In the rows, 128 means zero.
A single turn carries every row of the set below to another of its rows. Some are shown first; where does it send the rows asked next?
gasel: [155 153 177 104 106 114 143 127 146 141 130 116 124 114 132 139  99 109
 145  97 148 145  96 145 128 128 116]
Rez: [118  93 113 131 141 127 118  91 134 104 162 151 142 124 134 112 118 159
 136 146 127 131 150 157 141 142 150]
vedat: [110 132  83 153 132 173 118 117 109 127 105 123 122 132 133 116 139 136
  99 110 100 113 134 104 128 126 148]
pavug: [103 124  90 135 119 163 113  80 128 111 124 147 138 143 125 108 134 134
 114 115 122 122 140 112 151 133 147]
Tomu: [118 104  99 138 149 136 120 161 106 135 157 135 151 151 125 106 113 109
 117 158 130 135 150 146 100 148 146]
Sosu: [158 164 173 110 108 123 143 136 134 146 120 104 114 105 139 143 108 112
 139  93 138 139  93 139 127 120 115]
gule: [111 121 101 118 127 140 108 108 113 117 166 155 157 147 127 101 129 116
 130 155 150 138 155 145 147 138 141]
nibop: [154 145 173  96 108 110 136 147 128 154 115 119 119 106 133 158 114 109
 140 113 134 134  93 147 114 148 109]
dar: [115 156  92 129 124 166 104 113  86 123 142 131 134 122 146 111 157 127
 117 143 131 125 150 127 158 112 137]
bodit: [121  81 113 140 154 123 124 117 133 113 160 145 142 129 131 114 106 154
 131 149 120 131 148 160 115 151 153]
solem: [121 128 104 139 136 152 113  89 109 107 141 131 122  99 151 121 146 171
 126 133 113 119 147 141 158 117 145]
fifen: [155 150 171  97 107 113 136 147 125 155 111 117 116 102 136 160 118 111
 139 111 132 132  93 145 116 144 108]
gilu: [125  83 109 152 163 127 129 143 123 123 150 130 134 124 135 118 107 155
 123 147 106 127 145 157  98 148 154]
roran: [112 119  84 159 142 167 124 137 112 133 106 120 125 139 128 115 127 131
  97 115  96 115 133 109 107 135 151]
pemu: [159 153 175 113 114 117 146 147 139 149 123 104 117 111 135 142  99 108
 138  96 137 141  94 142 113 128 117]
vev: [128  98 104 160 165 139 128 152 108 128 137 115 121 112 144 124 119 161
 115 141  94 119 142 148  98 137 152]
rufi: [108  91  92 148 143 146 126 129 135 126 126 141 143 160 115 108 105 122
 108 125 113 126 137 122 101 155 154]
gelos: [121 118  93 148 154 148 121 175  91 143 143 119 138 139 134 112 123 114
 108 153 117 128 146 138  96 138 145]
nupa: [107 135  86 143 123 172 114  93 116 118 112 134 128 134 131 112 142 137
 106 111 111 117 136 106 146 125 147]
zatod: [152 152 173  90 101 113 132 130 129 149 116 125 120 103 136 157 121 112
 143 111 139 135  95 146 130 143 107]
zukip: [125 130 100 151 145 157 117 114  98 117 130 117 114  94 155 126 147 172
 118 131  99 114 143 137 141 115 146]
Defa: [111 102  88 157 146 155 127 142 122 133 115 127 133 151 121 112 113 125
 101 120 101 120 134 117  95 147 153]
pifav: [102 107  94 133 123 151 116  85 139 111 132 155 147 155 117 105 120 128
 117 121 127 128 140 120 140 144 150]
forob: [154 143 174  94 107 108 136 143 131 152 118 124 122 108 131 157 112 108
 142 114 138 136  95 149 116 150 109]
mifoz: [158 160 173 113 112 121 145 144 135 148 120 102 114 107 138 143 104 111
 137  94 136 139  93 140 119 123 116]
Kiso: [154 155 172  92 102 116 133 134 126 151 113 121 116 100 137 159 122 113
 141 109 136 133  94 144 129 141 106]
pafa: [156 148 177 106 109 112 145 135 146 143 130 113 124 116 131 139  95 107
 143  99 145 145  96 147 120 131 117]
duv: [112 142  97 119 121 153 104  99 101 116 156 147 146 133 137 105 146 123
 126 148 145 133 154 135 163 123 138]
mubis: [155 155 171  96 105 115 134 141 123 153 111 117 115 100 137 160 122 113
 139 110 134 132  94 143 123 142 107]
Birov: [155 160 176 104 104 118 141 124 142 140 128 113 121 110 135 140 104 110
 144  95 147 143  96 143 133 124 115]
Subiz: [157 164 174 107 105 121 142 128 138 143 124 109 117 107 138 142 109 112
 141  93 142 141  95 140 133 120 114]
malig: [118 113 109 131 134 140 113  79 123 102 154 146 135 111 143 116 134 166
 134 139 125 127 149 149 158 129 147]
fili: [120 154  88 141 135 169 110 141  77 134 132 116 126 119 148 115 155 127
 108 141 118 121 146 125 138 113 139]
Vete: [153 143 175  91 105 107 135 136 133 150 120 127 123 108 131 156 113 109
 144 114 141 137  95 150 121 149 108]
retun: [113 106 102 126 139 133 115 133 115 125 167 150 158 154 122 102 115 110
 126 159 144 140 153 149 122 148 145]
Vad: [157 148 176 110 113 113 146 144 143 147 128 109 121 115 132 140  95 107
 140  98 141 143  94 146 114 131 118]
bapu: [152 148 174  89 102 110 133 131 132 148 119 127 123 106 133 156 117 110
 145 113 142 136  96 148 128 146 107]
zed: [104  94  95 138 133 145 122 105 141 118 134 152 149 161 112 104 108 123
 115 125 124 129 140 124 119 154 152]
Baru: [128 118 100 160 157 152 124 140  98 126 128 110 113 100 153 126 136 167
 112 135  91 115 141 140 116 124 149]
suk: [122 138  89 149 148 161 116 167  79 142 133 111 128 127 143 115 141 122
 104 146 112 122 145 129 112 123 142]

solem goes to vev
pemu goes to gasel
Now these:
Kiso goes to nibop
rufi goes to pavug
retun goes to dar

A single turn carries every row of the set below to another of its rows. Some are shown first; where does it send the rows asked next?
Pafol: [109 136 160 105 121  98 146 113 130  98 142  90 109 114 119 123 130 146
 160 109  81 106 157 130 144 132 129 104 142 126 143 117]
muso: [117 117 120 142 158 123 130 148 145 156 124 158 109 101 159 142 114 135
 113 147 140 146 155 135  98 122 103 118 111 115 143 130]
Niful: [139 139 122 150 135 113 134 147 128  96 137 102 121 144  99 145 104 129
 139 126 121 179 128 120  93 105 112 125 146 147 156 131]
natef: [131 143 128  98 101 108 135 143 133 127 150 101 136 117 145 125  93 118
 150 135 130 136 109  70 146 106 136 105 119 155 131 120]
tege: [154 126 133 125 141 106 126 114 143 136 143 127 137 119 161 159 125 113
 115 112 137 125  90 163 156 151 117 114 112  84 120 146]
faruz: [140 108 153 113 114 134 120 117 132 115 158 121 156 118 200 135 128 130
 140 127 126 102 146 138 156 136 129 114 108 140 107 114]
kef: [103 134 157 100 139 121 141 145 137  94 151 106 107 108 115 135  98 162
 130  96 101 138 104 138 153 104 124 106  99 117 129 151]
sav: [113  94 101 144 126 124 102 105 128 127 150 109 131 133 173 165 126 130
 140 133 106 132 131 179 107 139 114 130 127 122 141 127]
Fotu: [142 125 143 119  88 104 119 109 115 146 138 106 104 144 119 100 157 128
 140 120 135 171 126 146 147 140 135 141  88 116 131 123]
Gasu: [146 114 117 153 150 105 120 103 133 132 111 175 147 138 122 120 139 146
 105 115 145 123 118 126 172 135 113 142 147  85 121 129]
zod: [ 69 107 143 135 138 132 128 134 127 129 140 151 114 135 101 112 128 143
 122 126 115  92 119  67 156 127 114 124 127 117 142 127]
Vinap: [118 130 122 153 149 154  91 109 145 111 100 140 139 147 147 119 138 151
 118 142 128 124 149 139 138 165 142 107  91 139 107 108]
ziv: [ 61 147 136 150 132 110 105 139 145 117 112 113 130 155 126 119 127 133
 106 112 106 137 122  88 132 106 138  93 145 139 142 130]
bemop: [136 115 133 118  94 129  89 106 131 146 122 101 133 163 109  94 166 132
 123 124 148 157 109 114 140 112 117 123 110 103 138 119]
Mazab: [149 101 134 130 129 152 169 106 123 125 139 116 124 117 160  87 123 138
 141 120 109 128  86 106  95 126 117 121 141 124 112 131]
pulu: [140  96  88 154 131 117  96 127 117 144  96 137 145 135 140 129 105 158
 127 119 117 138 154 144 131 107 114 142 155 127 163 117]
pom: [124 120 100 126 112 125 120 115 126 109 132 101 127 151 102 142 138 119
 152 160  85 100 114 112 125 140 128 148 146 166 144 134]
Sus: [141 133 110 109 131 139 125 102 149 154 114 120 138 142 137 146 134 134
  89 117 149  82 144 123 151 118  99  91 132 108 140 108]
mib: [123 102  89 103 139 143 109 124 161 131 117 142 133 104 136 126 144 165
 128 146  94 104 125 168 142 112 103 129 136 130 102 127]
razut: [101 125 151 120 157 126  97 110 141  85 171  95  93 121 101 128 139 151
 136 109 103 129 107 139 112 134 122 125 146 116 117 124]
likol: [138 125 146 147 145 152 163 115 124 127  99 135 141 142 153  78 111 151
 133 142 108 137  85 122 114 120 134 134 118 143 126 138]
foga: [101 153 108 126 140 112 155 107 134 126 134 141 110 141 145 133 124 133
  98 113 138 150 155 177 164 133 120 130 125 119  96 120]
nosud: [153 114 103 112 134 143 109 143 136 124 126 106 122 100 155 104 108 125
 135  98 137 145 161 125 137 152 114  95 139 110 102 101]
varab: [122 136 142 124  90 117 131 127 125 133 138 170 138 151 112 117 100 108
 132 120 132 107 157 133  85 106 123 138 142 112 138 140]
zosez: [104 139 145 135 119 118 140  97 137  80 155 139 148 149 112 117 133 167
 155 154 125 143 124  95 142 107 127 123 117 156 110 101]
Mape: [103 144 126 137 137 114 130 111 157 114 157 147 107 139 104 145 126  93
 138 122 133 159  83 105 138 134 141 147 112 127 115 152]
befol: [125 141 127 108  77 124 115 120 140 116 138 150 145 153 117 132 112 126
 123 108 106 101 120 165  95  95 136 128 131 132 111 153]
bape: [115 142 150 138 157 113  93 163 127 151 110 119 100 130  99 109 105 135
 125 118 112 111 115 103 144 138 141 134 136 142 164 124]
senov: [128 113 133 148 131 129 107 132 130 109 125 156 164 134 177 105 117 153
 107 111 150 148 157 105 156  98 128 124 137 138 107 112]
noren: [171 132 141 115 132 124 133 114 160 120 131 136 133 125  66 135 122 132
 161 111 127 113 101 102 159 110 115 130 128 122 148 125]

zosez goes to Mape
varab goes to Mazab
muso goes to nosud
Now these:
razut goes to ziv
Gasu goes to sav

A single turn carries every row of the set below to another of its rows. Some are shown first; where does it send the rows asked next?
mar: [157 148 103 156 126 177 110 134 130 133 140 147 116 122 117]
Tufin: [ 88 114 120 174 136 153 114  99 128  97 133 120 158 160 132]
mepo: [ 89 114 120 174 137 151 118 100 123  95 135 119 157 162 130]
Duz: [141 137 137 142 107 156 107 153 107 144 117 149 140 114 146]
sazo: [ 90 134 155 112 110 127 115 138 121 149 108 118 107 122 129]
bulu: [ 90 101 138 125 117 117 152 128 139 114 110 109 131 105 139]
gure: [149 139  98 151 136 170 121 124 108 140 120 143  99 131 109]
sigu: [ 92 115 148 158 120 147 150  93 111 112 117 135 156 144  96]
fal: [153 131 116 141 121 119  95 133 119 146 135 147 132 119 163]
farak: [ 94 122 108 174 136 161 129  89 138 104 146 117 141 162 108]
duloz: [ 88 115 119 173 137 150 113  97 125  99 136 122 157 166 132]
movu: [110 143 157 116 104 118 116 155 132 139 161 130 129 131 134]
Gato: [115 121 139 120 125  92 119 136 129 127 138 109 110 107 140]
zug: [103 127 143 164 111 142 119  91 160 108 146 141 176 129 119]
bar: [149 122  99 151 136 144 106 126  97 139 109 144 119 138 153]
sapu: [157 137  92 141 127 129 126 111 126 158 136 134  92 119 118]
pafod: [148 130 115 153 122 171 111 144  99 133 112 149 133 134 146]
rupi: [ 93 124 107 174 135 162 125  88 143 105 144 116 142 160 110]
tofa: [ 76 129 137 120 111 143 138 115 165 135 113 117 115 108 111]
gosi: [100 113 121 156 135 105 128  64 134 122 135 136 146 151 120]
nonik: [135 128 122 125  97 114 150 137 156 141 165 107 116 126 133]
Deda: [157 131 104 156 126 152  97 135 120 131 129 148 136 130 160]
Fum: [ 74 130 145 115  98 135 126 124 156 149 122 135 142 141 144]
Gul: [158 152 108 146 107 159 117 131 148 153 150 142 116 110 119]
rinum: [ 95 122 109 177 135 164 129  90 141 100 144 114 142 157 108]
zole: [115 119 120 122 103 123 149 121 145 151 113  95  94 117 128]
lud: [140 122 120 138 126 127 117 134  85 150 104 141 116 123 146]
gaf: [158 139  88 153 140 151 106 115 129 138 137 143 102 127 124]
pimo: [ 97 110 127 156 129 124 152  71 115 122 119 133 140 154 101]
sur: [109 122 122 162 121 119 120  70 164 118 150 137 160 141 124]
Rana: [109 142 138 119  81 149 146 140 148 163 136 116 114 141 122]
modaf: [ 99 124 149 165 106 162 144  98 141 108 131 136 169 133  99]
teno: [146 142 114 143 112 167 138 131 114 155 120 136  99 115 102]
Gugo: [ 87 142 133 113 108 124 140 122 160 147 166 140 126 151 114]
ton: [101 115 133 117 113  98 154 134 133 126 163 132 142 148 142]
duvi: [104 114 126 123 127 106 166 125 142 112 155 114 115 115 108]

nonik goes to movu
tofa goes to bulu
sur goes to zug
Now these:
gure goes to bar
Duz goes to teno
rupi goes to Tufin

A single turn carries every row of the set below to another of its rows. Some are shown first; where does it send the rows asked next?
mediz: [ 92 145 141 114 115 162 142  81 149  98 115 116 105 104 107 154 199 128
 151 142 104 217 144 114 137 105 184 157]
Zezan: [103 144 149 106 121 188 143  71 160 115 105 124 115 106 108 141 189 116
 138 154 112 206 139 119 148 112 180 166]
nipat: [150 151 113 127 106 150 149  84 143 123 123  53  86 113 173 120 174 127
 143 128 102 202 101 121 109 183 135 178]
Lubil: [110 176 130 132 134 189 159  63 157 108 124 119 119 101 109 149 184 101
 117 146 111 186 151 110 153 111 167 156]
Megur: [ 87 162 117 147 134 197 161  80 164 111 137  80 135 131 106 184 177 147
 146 127 146 204 152  99 170 148 166 193]
Sidub: [131 163 135 143  54 137 149 114 161 138 128 122 136  97 146 113 166 115
 134 125 119 175 108 101 127 183 181 196]
falot: [ 82 160 117 145 131 190 159  84 162 108 139  79 133 131 104 187 180 153
 152 125 143 208 150  98 166 146 168 190]
Vuno: [140 173 110 143  57 136 151 102 141 125 123 104 135  90 157 123 164 109
 114 142 121 182 118  92 149 195 173 208]
sosel: [ 89 181 114 151 144 190 154 101 182  98 132  78 146 130 112 186 179 144
 140 126 152 192 140 120 152 161 175 200]
faf: [110 182 110 151 132 171 145 126 201  84 117  75 142 102 129 175 194 140
 123 155 133 185  85 120 118 171 175 205]
Veter: [ 81 152 123 139 131 193 155  85 167 114 135  82 136 131 103 184 178 155
 154 125 144 207 147  99 166 146 170 193]
nugi: [116 183 149 145  97 161 201  84 122 103 116  71 114  78 117 167 172 136
 152 166  87 199  87 112 161 173 149 203]
Navuf: [150 148 116 123 105 152 148  84 145 127 121  55  88 113 172 118 172 127
 143 129 103 200 100 122 110 184 136 180]
reko: [113 171 158 133  93 166 194  86 129 113 109  75 117  78 114 163 170 143
 158 167  88 199  80 113 158 175 153 207]
Mas: [124 168 127 152  51 118 151 122 152 122 137 115 128  95 145 123 172 122
 141 117 113 183 112  98 121 178 183 189]
rura: [ 84 177 115 150 140 181 153 106 180  95 133  75 145 129 110 189 182 152
 147 122 150 197 140 119 147 158 178 197]
pov: [158 138 115 122 101 151 152  90 136 126 132  61  87 102 168 128 172 129
 142 130  94 201  97 110 116 176 137 166]
gelom: [127 163 113 138  47 115 143 113 138 119 126 101 131  88 153 131 171 127
 130 133 116 192 114  88 136 189 181 203]
vede: [ 88 173 121 143 142 194 151 102 187 106 127  80 150 130 110 183 177 147
 143 128 153 192 135 121 152 161 177 202]
pifu: [110 176 153 139  92 156 196  89 124 105 114  71 114  78 115 168 174 145
 159 162  85 201  84 111 156 172 152 203]
batep: [109 183 110 152 132 170 145 127 201  83 117  75 141 102 128 175 194 141
 123 155 132 185  86 120 118 170 175 204]
fot: [ 83 169 122 142 138 185 148 106 185 102 129  79 148 129 108 187 180 154
 150 125 151 197 134 119 146 159 179 200]
semu: [160 143 112 125 104 154 155  87 135 126 133  60  86 101 169 127 171 124
 138 132  94 199  99 111 119 176 136 166]
laboz: [132 185 116 167  58 124 161 114 146 116 142 112 126  96 152 122 172 108
 128 119 115 177 121  99 129 179 177 187]
Komez: [162 140 115 122 104 159 153  87 137 130 130  62  89 101 169 125 169 123
 137 134  96 198  98 112 121 178 135 168]
tife: [139 180 124 158  61 143 159 107 156 131 134 119 134  97 152 113 164 101
 120 128 120 170 116 102 135 184 174 194]
Did: [117 179 153 139  97 170 199  81 128 112 111  74 117  79 117 162 168 135
 150 169  90 195  84 114 163 176 148 207]
ven: [134 177 105 150  53 120 152 107 133 114 131  98 129  89 157 131 170 115
 119 136 116 188 122  89 143 189 175 202]
Kulid: [102 150 150 107 124 190 145  70 170 124 113 127 126 101 103 145 182 118
 133 146 113 190 137 112 145 112 176 161]
Luko: [ 88 149 144 112 117 160 141  84 159 107 122 118 118  99 100 160 192 135
 149 134 104 204 139 105 133 103 182 152]
zoni: [101 170 125 135 124 166 156  74 140  86 125 110 100 103 113 156 199 111
 134 145 105 212 155 114 145 105 175 153]
muto: [110 183 110 152 133 171 145 127 202  83 117  75 141 102 129 175 194 140
 122 156 132 184  86 121 118 170 175 205]
Siru: [159 136 117 119 102 156 151  89 140 131 129  62  89 102 168 125 170 127
 142 132  95 199  96 111 119 178 137 168]
zoda: [149 148 115 124 104 150 148  84 145 124 121  53  86 113 173 120 174 129
 145 127 102 202 100 122 109 182 136 179]
vofo: [132 159 120 131  50 131 142 107 146 131 119 106 137  90 154 123 166 121
 125 139 120 186 111  92 142 194 179 209]
Buni: [110 182 111 151 132 170 145 127 202  83 117  75 142 102 129 175 194 141
 123 155 132 185  85 120 118 170 176 205]
lela: [112 167 132 127 131 193 156  63 151 103 115 119 109 105 115 143 190  99
 122 156 113 201 152 119 156 113 171 162]
masod: [ 85 155 122 140 133 200 157  81 167 116 134  82 138 133 105 182 176 150
 149 129 146 204 148 100 169 149 167 194]
dufol: [151 151 114 126 107 153 149  83 144 125 121  54  87 112 173 118 172 125
 141 129 103 200 100 122 110 184 135 179]
Susur: [ 97 175 124 138 126 159 156  77 146  91 134 111 110  99 107 163 194 117
 134 133 103 200 154 105 140 102 173 146]

Susur goes to Luko
rura goes to fot
pov goes to Siru
Now these:
masod goes to Megur
laboz goes to Mas
Zezan goes to lela
gelom goes to vofo
Did goes to nugi

